A single turn carries every row of the set below to another of its rows. Some are shown first; where does it send the rows asked next?
noras: [  1  10   6 -21  15  -4 -10  19  -6 -10   0   2]
nep: [  4   9  -4  -4  -8  -4   1  22 -10   4  25  -7]
Bape: [-10   4  -5 -24  -2  -3  -3  20   9  -4  16  -6]
kamez: [  0  -9  14   4  -3 -11  20  26  -8   4   5 -10]
sorov: [ -5 -12  -3  -3 -17   2   7 -14 -32   0 -11  -2]
vobal: [-12  -2  -2  15   0  -7  -2 -31   5  -9 -19 -16]
Lin: [ -7 -13  12  16   5  -9   0  21 -12 -18   1 -10]
divar: [  3   6  -7 -20 -18   4 -14 -19 -19   5  -5   2]
kipov: [  2   4  -4  -5  -9  -7   4 -20  11  -4  29 -11]
zeva: [  2 -13   6  20  -5 -11  16 -16   1  -6  17 -15]
revis: [ -1  26   3 -10 -17  -6   8  20  15  -7   8  -4]
beg: [  3   6 -22  11  -5  -2  16 -15  20  -9  13  -9]
rar: [-15   2   6  10  -2  -4  -8  20  17 -26 -11  -7]
Rudup: [  8   1  -4  23  -3  -9  23 -15  18 -15  -1 -11]
Bise: [  0   2  -3  25 -12  -1   5  28   0   5   5  -9]
lifos: [  4  -1  14  -7 -12  -5 -12 -20 -18  -8 -26   0]
fefa: [ 12   7  -7  -7 -11  -4   2  -9 -10   4 -39 -13]
pil: [ -2   0 -18 -13 -12   1  12  -7 -16  -2 -34 -14]
vati: [ -1   4 -12  17 -12  -4  14 -25  -7  16   0 -17]
lud: [  4   4   2 -11   9  -2   7  25 -19   3   9  -1]
tof: [ -5  21  -5 -11 -10  -8   6 -33  10   0  -4 -12]
pival: [  5   5 -24 -12 -11   4  -8  -8 -10   6 -31 -13]
maku: [  4  10 -22 -13 -23   3  -8  -5   5   3 -28  -6]
fir: [  7   1  -5   2 -20  -4   1  -4   1  -3 -44  -9]
zifis: [  4  -3  14   8   1 -14  -9 -23  17 -16   8 -12]
silu: [  3  -5  17   3   8 -13 -22  19  11  -5  -7  -8]
sileb: [ 13  11  -7  14  -1  -8   2 -18  28 -12   1  -8]
Bafi: [  2  -4  12   2  18  -5  -5  23 -16  -8  -7  -2]
gutel: [  1  15  18 -15   2 -13 -13  13   8 -20   3  -4]
Golup: [ -2  -3 -22  -2 -25   4  15   0  -8   3 -28 -10]

Bafi goes to lud
Lin goes to nep
pival goes to fefa
And these:
sorov goes to divar
rar goes to Bise
Golup goes to maku
kipov goes to zifis
silu goes to kamez
tof goes to vobal
sileb goes to Rudup

A single turn carries every row of the set below to another of its rows. Some are shown first; where does it send the rows asked next?
Zoz: [ -7   0  -9  -5  -3   4  -7  -1  12  21   5  -6   1 -12 -15  11  17   7
  -1  11  15   2  -4  -9  -5  26  -2  -2 -19 -16   4  32 -11]
tak: [  9  14 -13  17 -13 -12   9   4  -2   6  26  22  19  -1   4  -8 -13   9
  -2  11  10 -25   7  -5  -1   2  12  15   5  -1  -1 -12  20]
Tila: [-10   4  18  -2  29   7   8 -12   9  24 -23  23 -13   2   9  -2 -19 -10
   5  -8  -2 -16   8  -2 -15  -1   7 -10  -5  10   5   3  12]
fafa: [ 22  -3  22 -21   3  -1   2  -8  -4 -18  -5  -1 -10  15  -2 -13   2 -27
  16  -7 -29   3   9 -16   1   7  -2  11   4  19  16  -8   9]
suv: [-15   8  25  -3   3  -4  -1 -22   8   8  -7 -20 -15   3   4  -5   1 -13
  -7   4  11  28 -18  -1  26  -7   6  -3  -6  11   5   2   1]
Kedud: [ -2  10  10  -4  17  21  10 -22  -9  -2 -20  13  11  13  16  17  -8 -26
 -23  -9 -10  -3   7  -6  -9   5  -4  -9  -2  -4  -5   9  11]
bibed: [ 19  -3  -8  -9 -10  -3 -16   1  -2  -6   3 -10  -4   0   0 -11 -28  -7
   5  -6 -27 -25  15 -13   3   6   3   1  17   7 -18  -9  -1]
geko: [  8 -20 -17 -21  -5  21 -21   7 -11  -3 -12  13  16 -15   6  15  10  -4
  -9  -7  -7   9  12  -7 -11 -12  -2   3  17  13  -1  -8   3]
zibiv: [-12 -15  -4  23 -17  -9  -7  22  -4  11  17  19 -16 -19 -24  -1   5  18
  10   3  -2   6   1  -2   1  10  12  19   8   1  17   1   4]
nekur: [-12   9   2   8  16   7  14   1  -3  37  -1  16  -2  -8   1   2  27   2
  -6  10   7   9   0  -7   8   2 -21   6 -15  -7  18  23   6]
zar: [  2 -12   6  10  -5   3   3  -2 -22  -4  12 -17  20  -2  -3  -1  -5  11
  -9  16  32  24  -2   1   9  -1   7  -8  14  -8  -5  -8  -1]
mefe: [  0 -12   7  -7   9  -2 -11 -25  18  -8  -5  16 -12  -6  17   6  12 -27
  -9  12  -3  16  19   1   5  -6  23  -8   5   5  19   2  -2]
Duv: [  6   4  12 -10  -8   5  22  -6  22  10  11  -3 -19  10  16 -26  15  -4
  -2   5   6 -19   3 -15   3  15 -11  21 -17   5  14   5   2]
zabil: [  5   1  -3  12 -10  -1  -7  19 -10  -3  15 -22   3  -8 -24  -5 -22 -10
  -4 -11 -12  25   3  10   7  -2  11  22   8   4   3 -25   6]
gizam: [  1  11 -10  14 -11 -10  21  36 -19   6   5  -1   7 -10  -1   6 -12  17
   2  -6  20 -18  -4  -9  -1  15  -9   5   6  -2  -7   7   3]
mik: [  4   7   5   1  13   1  -4 -16  11  13  -3  14  -7   7  -2  -3   4  10
  16  -6   9   1 -22  21  19   5 -12  -3  -8 -17 -21  13  19]
tavu: [-32  11   8  -8   1   0  -3  12  -6   7  -7  -6   6   6 -13  10  -3 -27
   2 -19 -24  21  -4  -1  -6   2   9 -10  -6   7  -2   0 -15]
lida: [ 21 -10 -15  -5  -5  14  12  10  -4   7   6  -3   9  -5   1  18  -4  -6
 -16 -11  -7  -9  27 -24 -12 -15  19  15  22  10  18  -1  -3]
seva: [ 27   0   2  -1  20   5   2  15   6  -2 -12   9   7  15 -11   9  -6  12
   5   3 -18  -6  16   5   2 -10   0  33  10  16  18  -1  32]
Fiza: [ 14  -3  18  12 -11 -15  15   4  10  -2  -1 -13  -7  16 -16 -15  17  14
  21   7  12   6   2  13   3   7  -6  26   5  -9   1  13  24]

Duv goes to zar
mik goes to zibiv
zabil goes to fafa
And these:
geko goes to Tila
nekur goes to gizam

